In the rows, 128 means zero.
Turns in one plane each, and the order they were made in; the first pair answered
turn pana:
[132 148 157  99 106 102 145 129 148 121] -> [121 149 163 108 113 111 156 117 147 113]
[158 147 103 135 130 137 120 148 120 137] -> [143 134 140 151 130 129 122 154  97 117]
[107 121 115 149 140 136 153 100 127 117] -> [142 127  80 119 121 118 128 122 142 145]
[154 164 126  91 113 113 128 127 151 134] -> [136 145 172 109 112 101 131 138 121 106]
turn puru:
[ 96  98  87 151 160 136 120 163 114 151] -> [ 84 138  81 145 168 146 146 148 123 138]
[110 127 160 152 139 125 142 156  87 128] -> [130  98 126 151 139 129 120 160  98 162]
[ 98  99 150 153 140 139 136 129  96 111] -> [113  79 116 151 141 143 117 130 110 141]
turn gira:
[152 125 161 116  76 125 134 143 101  95] -> [171  82 124 123  81 150 112 126 120 138]
[124  84 177 152 121 100 129 159  86  76] -> [159  54  79 149 134 141 104 131 143 158]
[103 109 128 161 148 125 134 124 115 108] -> [115 112  95 155 154 132 128 116 134 129]
turn silif:
[140 143 113 131 136 125 128 131 122 131] -> [133 136 113 138 138 124 126 133 119 132]
[142 110 143 131 113 138  98 140 122 132] -> [123 125 162 142 123 143 119 131 114 109]
[ 95 163 111 123 139 108 147 113 141 130] -> [118 135  88 119 129 102 119 124 148 160]
Then:
(two turns a pair)
[142 137 128 109 105  89 123 153 119 123] -> [133 111  87 133 136 107 120 142 124 151]  silif then puru
[121 100 136 150 153 168 151  79 139 132] -> [126 132 113 137 153 168 157  81 152 138]  puru then gira
[133 149 102 126 126 104 108 152 137 137] -> [120  96 118 156 135 120 103 135 125 141]  pana then gira
[135 108 110 142 123 108 100 155 106 152] -> [113 169  97 137 144 136 148 116 131 134]  silif then pana
[ 81  73 165 159 144 156 151  96 108 114] -> [156  88  82 101 110 109  87 162 133 176]  gira then pana
[174  60 171 127 106 123  79 150 151 156] -> [137 141 118 133 156 184 153  76 198 147]  silif then pana
[147 114  96 145 128 158 136 115 152 153] -> [132 143 166 137 108 114 143 153 111  98]  gira then puru
[117 141  74 121 107 140 147 109 124 135] -> [ 94 143 105 137 111 136 160 108 103 110]  silif then puru
[181 144 118  88  97 138 120 111 193 138] -> [164  81 189 117  86 131 109 116 151 110]  gira then gira
[119  99 149 149 120  96 138 141  79  99] -> [102 137 116 153 145 139 177  89 116 102]  pana then gira
[116 111 153 107 120 122 131 143  89 110] -> [128 100 142 103 114 120 120 151  95 124]  silif then silif
[ 77 129 111 172 180 141 161 121 106 114] -> [133 133  46 133 158 125 118 147 136 166]  gira then pana
[149  80 176 117  95 136 102 120 128 113] -> [133  87 156 129 116 171 126  80 147 121]  pana then puru
[107 107 211 148 109 126 147 123  97  80] -> [141 198  74 100 129 145 157 104 171 138]  gira then gira
[141 134 155 149 140 136 121 124 117 166] -> [148 145 153 141 137 121 117 140 113 163]  gira then pana
[ 94 141 102 158 159 111 138 136 114 129] -> [109 139  81 149 156 117 129 132 128 148]  gira then pana
[117 100 102 129 121 105  86 174  93 134] -> [ 76 142 110 147 151 118 129 155  86 101]  gira then silif
[135 106 119 142 119 104 110 155 115 135] -> [123 118 126 146 125 100 117 157 109 125]  puru then pana
[149 121 163 106  88 110 127 115 161 107] -> [155 127 137 101  90 120 123 110 176 124]  gira then gira
[ 90 164 122 136 156 149 160  92 131 115] -> [117  65 137 151 135 128  99 134 101 144]  puru then puru
[147 125 147 114 104 100 106 155 119 130] -> [120 113 168 140 119 111 124 144 103 110]  puru then pana
[150 126  70 114 143  96 110 145 126 163] -> [116 169 147 118 138  83 150 143  96  97]  puru then puru
[135  82  86 147 141 159 108 103 148 170] -> [139 179 118 101 112  80 120 177 116 112]  gira then pana
[ 98 116 126 167 128  96 152 161 104 130] -> [ 98 167 127 147 124 103 174 144 124 118]  puru then silif
[166 137 138 115 111 153 135 115 166 137] -> [165 141 161 113 104 142 137 124 154 119]  puru then pana
[112 181 149 116 124 125 156 130 132 106] -> [ 91 108 140 164 155 134 138 139 105 123]  silif then silif
[140 178 116  98 131 103 145 125 135 112] -> [122 172 142 115 140 107 157 120 122  93]  pana then pana
[133 118 127 133 134 113 100 143 128 134] -> [108 132 128 146 150 120 118 137 120 119]  gira then silif
[ 82 139 114 147 153 107 135 136 126 131] -> [ 91 114 114 151 150 103 117 142 122 141]  puru then puru
[142 104 175 105 110 125 119 124 135 119] -> [152 120 136  95 117 143 123 104 163 139]  pana then pana
[135 114 141 121 118 156 140  82 139 124] -> [161 132 128  93  98 124 117 119 140 132]  gira then pana
[ 85 124 129 160 159 130 151 121 104 117] -> [103 145  82 143 162 136 146 118 131 143]  pana then silif
[143 153  96 107 106 127 130 113 152 151] -> [123 105 154 136 108  96 117 146  98 124]  pana then silif
[142 170 114 102 120 137 141 123 151 127] -> [137  89 164 132 109 139 117 124 123 126]  puru then gira
[ 88 108 126 171 160 152 152 104 113 118] -> [145  83  88 137 130 137 102 126 138 167]  silif then silif
[119 193 105 125 136  96 148 161 125 111] -> [ 96 135 109 164 161 159 163  94 141 125]  gira then pana
[145  77 127 134 128 108  96 150 112 134] -> [129  70 125 153 146 147 118 108 128 134]  silif then gira
[128 131 162 121 116 130 151 121 117  76] -> [165 143 117  92 101 117 126 139 139 111]  pana then pana
[133 161  62 110 138 124 133 139 145 141] -> [119 190 106 107 129 110 150 147 129 101]  puru then pana
[134 103 145 141 126 124 120 117 122 120] -> [143  99 126 140 126 124 111 123 127 131]  puru then pana
[125 136  98 131 142 127 124 145 121 151] -> [123 156 112 123 137 118 130 151 116 134]  puru then pana
[155 119 117 139 122 125  92 165 131 158] -> [117 112 114 175 155 153 120 134 128 151]  silif then gira
[121 169  80 105 153 109 110 161 129 144] -> [ 76 161 121 141 176 134 145 130 110 108]  pana then pana
[143 165 154  98 128 110 140 149  93 104] -> [110 109 160 146 157 141 148 125  80 108]  silif then pana
[122 116 133 134 132 164 131  97 161 120] -> [119 123 170 133 119 140 131 117 139  92]  gira then puru
[139  81 169 127 107 127 102 131 121 134] -> [145  90 128 130 120 157 113  96 151 155]  silif then gira
[139  94 148 137 101 132 131 119 120 170] -> [135 142 125 123 107 145 153  96 144 168]  silif then pana
[149  37 173 135  88 147  85  97 131 137] -> [140 220 113  81 108 134 152  96 168 104]  puru then gira
[142 147 148 116 101 138 129 120 144 120] -> [132 131 160 127 107 142 132 113 139 114]  puru then pana
[144 155 143  99 109 119 125 143 140 127] -> [151 112 142 109 109 120 106 151 133 143]  pana then silif
[122  94 129 147 135  99 104 167  95 132] -> [109 182 117 128 146 133 164 112 136 110]  silif then pana
[154  91 140 144 132 163 131  81 168 148] -> [121  90 178 168 145 147 146  97 131 110]  pana then silif
[ 95 110  91 165 195 145 159  87 122 145] -> [145 143  47 113 165 123 132 113 154 173]  puru then pana
[ 90 154 149 147 117 165 176  84 162 118] -> [ 93  75 122 176 131 167 137 101 146 157]  silif then silif
[149 137 173  90  84 101 106 145 131 114] -> [128  73 181 131 101 128 103 121 122 126]  pana then puru
[150 130  87 117 127 123 110 141 148 156] -> [ 97 121 135 158 152 148 151 108 128 116]  pana then pana
[ 96 124  96 143 145 152 141 126 135 141] -> [130 146 112 102 107 111 117 166 131 134]  silif then pana
[127 105  93 125 125  88 121 170  76 137] -> [113 130  53 133 156 136 156 116 114 148]  pana then pana
[102 124 106 143 150 151 144 123 124 133] -> [115 163 102 119 136 135 145 138 130 127]  pana then puru
[126  87 200 153 148 143 118 107 127 124] -> [170 110 188 108 111 129  99 116 153 138]  silif then puru
[132 116  85 148 145 156 122 123 132 152] -> [147 151  87 123 129 117 113 164 120 138]  pana then gira
[147 110 130 132 138 136 115 146 113 130] -> [157 136 133 114 126 132 117 144 124 127]  silif then silif
[100 175 115 119 131 123 110 112 134 124] -> [103 107 120 141 131 140  86 103 131 146]  gira then gira
[129 120 143 136 113 154 123  88 144 123] -> [153 136 129 112  94 123 103 123 145 130]  gira then pana
[158 131 146 143 123 113  99 132 120 125] -> [155 148 158 139 123 115 109 128 120 114]  silif then silif
[134 155 106 145 118 121 146 127 127 133] -> [127 149 112 151 122 133 150 116 128 131]  gira then pana
[122 159 172 122 112 133 143 118 124  97] -> [136 129 171 122 103 153 131  95 139 117]  gira then silif
[115 150 155 126 140 140 158  99 128 123] -> [150 129 112 112 127 142 128 105 148 165]  gira then pana
[115 123 101 141 144 109 121 148 110 139] -> [109 130  96 142 154 119 129 135 114 138]  pana then pana
[129 161  70 141 166 129 144 144 120 156] -> [160 169  89 110 132 108 124 165 123 154]  puru then silif
